In the rows, zero is written as 128.
Each path below is one point turned by a fixed rotation once a step. After each direction that follows a path, write how fast that rotation turns it, in degrees a step (0 if it stays still).
Each turn is a multiple of 5 degrees from 10 to 175, or 0.
Each row of a path follows its step; steps can be skipped.
Rotation 1:
step 0: [128 125 126 139 130 126 124 129 129 130 132 128 122 121 133 131 126 144
 132 129 123 125 132 133 131 120 122 125 133 136 132 125 130 121 130 130
 122 136 124 127 134 129 133 132 124 116 130 127 127 142 126]
step 1: [132 135 125 130 136 130 132 126 136 131 123 130 131 131 125 135 129 134
 124 120 114 122 123 130 127 127 128 132 123 134 117 140 128 132 126 130
 134 125 130 131 131 124 124 130 123 115 136 125 124 134 125]
step 2: [130 123 119 140 131 128 133 130 131 124 126 127 125 131 124 130 117 123
 124 119 119 126 128 128 128 134 130 131 118 131 127 127 142 112 130 125
 127 124 128 130 124 132 128 127 134 134 126 129 121 132 126]
step 3: [134 120 129 126 134 134 138 134 122 128 137 131 128 130 120 123 134 122
 129 132 125 129 126 127 126 124 134 128 119 120 126 132 130 129 126 134
 133 116 123 134 127 136 127 121 125 134 126 126 127 141 134]
step 4: [133 116 126 130 122 138 132 122 131 132 125 129 130 127 128 121 123 129
 129 138 128 132 125 133 120 128 125 120 132 118 132 127 129 122 119 124
 122 123 127 119 116 120 129 124 122 125 119 131 127 133 130]
step 5: [133 126 131 126 122 116 131 125 128 127 128 138 117 125 127 128 132 129
 123 137 122 127 118 128 126 117 127 128 126 118 134 126 128 126 127 130
 124 135 130 131 130 124 121 130 111 123 133 129 129 124 129]
step 6: [124 121 131 121 131 120 125 117 133 130 126 135 127 131 127 128 122 130
 128 128 126 128 122 124 126 130 117 129 129 136 133 134 132 122 130 139
 123 138 120 121 133 126 135 123 129 120 132 122 125 134 122]
step 7: [135 123 131 125 142 125 126 123 130 126 120 131 126 135 121 137 132 129
 120 122 125 135 131 134 133 135 134 130 124 127 126 128 137 132 133 130
 139 138 128 132 130 118 128 127 130 126 135 130 127 132 131]
step 8: [125 117 122 131 134 132 134 123 131 129 118 129 124 115 129 133 124 133
 129 124 133 132 134 124 136 129 130 128 124 128 126 125 137 120 135 125
 128 123 119 135 124 134 130 131 133 130 127 123 138 138 131]
step 9: [135 127 124 129 136 136 134 131 125 129 122 126 129 129 119 130 139 136
 125 136 126 137 133 125 121 118 121 135 122 122 124 132 126 129 117 125
 131 121 126 135 128 132 125 132 131 124 122 123 131 129 122]
step 10: [124 123 121 134 124 128 131 125 125 122 126 124 127 128 116 127 124 127
 126 127 122 130 123 127 127 117 127 127 134 123 129 129 126 115 128 121
 123 118 121 116 129 120 122 131 131 122 124 121 124 119 132]
Speeds:
[129 130 127 127 129 124 129 129 128 126 128 128 130 129 125 129 126 127
 129 128 128 127 128 127 129 130 129 128 127 131 130 129 127 125 125 129
 127 128 128 129 129 127 127 124 128 127 128 126 128 124 128] | 85
Rotation 2:
step 0: [129 127 125 133 126 127 131 128 141 119 127 122 123 130 129 130 126 121
 136 123 130 128 118 111 119 131 131 133 126 120 128 126 132 123 125 119
 138 130 115 134 127 134 127 130 133 133 128 128 129 130 129]
step 1: [122 131 119 136 132 126 134 129 143 125 130 134 125 126 126 120 131 120
 133 125 129 121 120 128 125 133 130 127 128 126 121 128 142 118 119 129
 134 129 119 134 123 134 122 125 126 132 133 131 136 132 130]
step 2: [123 128 124 133 130 124 128 136 137 139 137 128 125 135 126 126 125 119
 126 133 141 127 122 134 129 134 130 130 129 129 123 130 131 124 120 131
 129 135 119 131 130 136 124 130 128 129 122 132 145 131 123]
step 3: [129 131 134 132 129 134 132 134 140 137 122 129 123 132 127 131 122 120
 133 128 147 135 123 130 124 133 124 134 122 131 135 134 130 130 119 123
 123 134 125 121 124 134 124 127 131 126 126 131 135 131 127]
step 4: [132 131 133 138 117 123 131 129 142 129 123 130 120 124 121 124 126 120
 122 122 140 130 113 129 125 123 123 128 123 129 140 127 130 129 121 126
 125 130 133 126 125 124 128 127 130 129 133 135 132 128 126]
step 5: [128 129 127 134 124 115 126 121 138 123 134 135 123 121 130 128 130 129
 122 123 141 125 112 139 129 129 127 132 123 134 132 130 131 123 127 117
 123 132 131 134 131 128 132 131 134 128 122 131 126 128 124]
step 6: [121 130 129 131 116 117 128 120 137 130 127 131 124 127 138 133 130 134
 134 121 138 128 126 129 120 138 124 137 133 137 125 134 127 123 123 122
 126 126 126 133 129 129 133 130 126 129 119 135 128 124 119]
step 7: [121 129 123 134 117 134 135 123 132 131 124 129 125 120 135 128 124 123
 134 123 139 130 121 121 125 139 120 131 134 125 125 127 124 124 129 130
 122 121 123 136 129 122 126 124 134 138 120 139 128 122 126]
step 8: [130 123 128 136 124 134 127 122 136 130 132 132 119 119 126 120 127 120
 135 124 135 136 117 128 130 140 122 119 140 130 123 126 124 128 132 127
 131 125 122 137 127 129 124 134 136 134 126 126 127 128 128]
step 9: [132 124 132 131 133 121 124 133 136 130 126 135 121 129 122 129 134 126
 139 127 138 128 119 118 131 137 136 121 134 132 124 132 124 127 129 126
 131 122 122 138 123 132 132 138 139 129 129 134 132 127 129]
step 10: [128 131 127 132 132 122 127 144 136 128 120 132 125 133 129 129 131 124
 133 121 133 125 123 127 137 137 124 126 134 134 122 128 125 119 120 129
 121 126 129 130 115 134 132 127 133 134 131 140 129 131 132]
Speeds:
[131 129 128 128 128 129 127 128 129 129 127 124 128 129 131 128 126 128
 127 129 129 129 129 127 126 131 127 129 128 127 128 125 130 128 129 127
 129 128 129 125 126 128 130 125 130 130 129 131 128 126 129] | 100
Rotation 3:
step 0: [128 122 129 129 137 130 125 124 128 122 129 133 119 127 135 136 134 126
 138 135 123 115 122 128 130 124 117 122 121 130 133 120 139 132 123 116
 126 131 134 124 119 133 128 127 126 127 123 127 123 130 122]
step 1: [130 131 136 121 118 133 128 124 127 130 133 133 135 128 127 134 121 126
 129 133 123 110 132 135 126 126 133 128 130 113 130 123 136 132 130 124
 120 137 131 123 126 124 137 135 127 127 129 126 135 130 129]
step 2: [122 126 117 124 130 135 130 132 125 128 130 121 131 122 126 131 134 132
 120 120 126 121 120 138 127 132 134 137 131 131 127 122 122 128 135 126
 122 121 132 129 126 121 140 138 130 130 135 128 140 124 126]
step 3: [122 130 125 135 137 137 119 128 132 129 121 119 133 125 129 120 136 139
 127 132 130 132 128 127 121 126 129 123 129 123 126 129 124 131 135 125
 123 127 138 135 127 130 118 140 117 130 135 123 125 121 131]
step 4: [121 130 139 131 125 134 123 131 132 130 131 130 129 121 124 123 125 130
 139 137 127 140 119 124 119 125 122 132 119 130 132 117 133 131 122 124
 127 130 121 135 134 134 127 127 120 134 128 134 134 122 125]
step 5: [118 126 130 126 117 130 125 131 131 137 130 126 115 130 132 138 121 132
 128 133 121 124 124 124 127 134 125 128 133 127 142 124 134 127 136 131
 129 130 137 126 128 133 130 113 128 136 126 131 126 124 120]
step 6: [125 121 124 129 131 128 131 126 132 130 130 128 118 138 131 125 127 138
 137 122 130 119 126 141 125 131 136 123 120 120 130 129 129 128 133 124
 129 132 127 119 121 140 141 129 131 128 128 119 128 130 124]
step 7: [122 126 127 123 138 130 123 119 128 130 130 126 136 127 127 130 138 125
 129 126 125 119 126 138 143 136 119 126 130 118 126 131 136 129 128 120
 124 133 124 135 128 135 135 138 124 124 125 129 134 124 128]
step 8: [132 136 134 116 127 128 125 125 125 132 127 124 132 126 132 125 131 123
 126 131 124 131 120 129 121 137 124 126 129 127 129 121 132 139 125 129
 111 123 132 131 122 121 129 132 125 126 138 116 136 121 132]
step 9: [126 129 127 128 129 132 132 130 120 116 130 128 127 119 134 129 133 138
 130 131 122 125 125 129 118 120 120 130 129 138 134 116 131 132 131 121
 128 125 142 126 123 129 126 131 121 136 140 132 130 133 127]
step 10: [123 133 125 134 121 132 123 126 143 125 125 128 133 130 120 133 123 141
 133 140 125 122 137 128 123 122 135 131 125 115 130 118 129 127 133 128
 129 130 133 130 134 128 132 131 120 134 131 131 130 131 123]
Speeds:
[130 129 126 126 129 125 129 129 127 126 131 128 128 127 128 126 130 127
 126 127 129 124 126 130 127 128 128 126 127 127 128 126 131 128 131 130
 126 130 127 129 127 125 125 129 128 126 127 130 128 129 129] | 55
[130 123 125 128 127 128 126 130 128 127 128 129 128 127 130 127 129 130
 130 128 128 127 130 129 127 128 127 126 129 131 125 127 126 129 130 129
 127 128 128 128 126 130 127 127 130 131 128 126 127 127 130] | 115
Rotation 4:
step 0: [129 134 119 135 134 122 129 135 131 130 117 123 128 128 127 124 134 129
 133 127 121 133 129 132 130 123 130 125 120 118 126 124 133 135 118 124
 130 136 130 127 130 133 132 129 136 135 132 119 131 136 121]
step 1: [129 119 126 134 138 129 120 126 132 131 131 121 121 135 132 124 142 126
 124 126 129 135 130 126 123 127 124 124 127 127 130 133 136 122 120 127
 118 130 129 120 132 123 128 125 133 134 125 131 117 129 121]
step 2: [137 127 127 131 131 130 128 144 132 128 119 124 127 134 136 122 127 128
 127 133 133 129 122 129 129 129 130 129 125 125 131 139 130 128 126 143
 126 136 129 121 129 129 133 133 138 132 132 132 136 130 128]
step 3: [132 130 130 131 124 119 125 129 133 134 132 126 129 135 122 126 135 136
 131 130 125 130 126 121 121 124 119 127 128 115 135 132 129 128 126 131
 129 130 126 120 132 130 133 126 135 129 135 120 125 144 122]
step 4: [125 126 124 138 145 136 122 136 130 135 126 130 125 131 127 128 124 127
 136 130 129 143 130 128 119 133 124 124 123 123 127 131 131 130 127 130
 128 134 130 129 131 132 125 120 135 131 131 133 126 132 123]
step 5: [131 121 135 135 124 132 128 132 132 137 132 116 124 132 135 127 133 128
 127 133 137 137 127 127 127 124 128 124 128 132 126 135 132 128 120 137
 136 132 124 123 123 128 140 125 132 131 131 119 127 127 123]
step 6: [129 125 116 126 128 128 130 136 124 133 126 122 131 134 123 130 132 133
 134 128 123 129 129 124 123 128 122 134 125 129 129 133 133 127 129 138
 118 138 133 127 131 137 139 120 134 134 132 122 131 135 132]
step 7: [130 127 129 137 136 135 133 126 131 132 134 121 120 127 130 130 133 122
 128 126 127 132 126 118 119 119 124 125 119 129 132 137 136 130 134 131
 129 133 123 129 132 127 126 125 129 122 139 130 127 141 122]
step 8: [137 124 127 125 140 133 132 131 127 142 130 124 128 131 129 125 123 134
 131 133 134 129 134 129 117 124 132 132 122 129 124 131 127 128 124 142
 134 128 125 121 127 135 130 124 131 132 119 126 135 131 122]
step 9: [129 129 127 127 128 137 131 133 130 128 132 123 124 126 124 136 128 133
 128 132 128 130 129 114 125 123 118 136 133 126 134 130 133 134 120 138
 128 129 129 127 121 136 139 125 128 132 135 125 116 129 122]
step 10: [124 128 123 132 138 126 136 128 123 128 127 126 119 126 125 130 126 133
 134 122 128 131 124 124 125 128 125 131 114 137 121 130 136 138 132 129
 134 137 131 128 127 129 136 125 136 130 128 126 133 135 117]
Speeds:
[129 129 127 129 125 126 129 127 127 127 128 130 130 126 129 128 128 129
 131 130 127 126 125 127 128 126 128 130 127 128 129 124 129 129 128 128
 127 131 130 129 130 128 128 125 129 127 131 128 126 129 126] | 110
[130 125 128 129 127 128 126 128 130 128 128 127 131 127 132 129 127 127
 128 131 128 128 129 128 127 128 130 131 128 129 129 128 128 128 133 127
 130 129 129 126 125 127 127 129 128 130 126 128 127 127 128] | 115
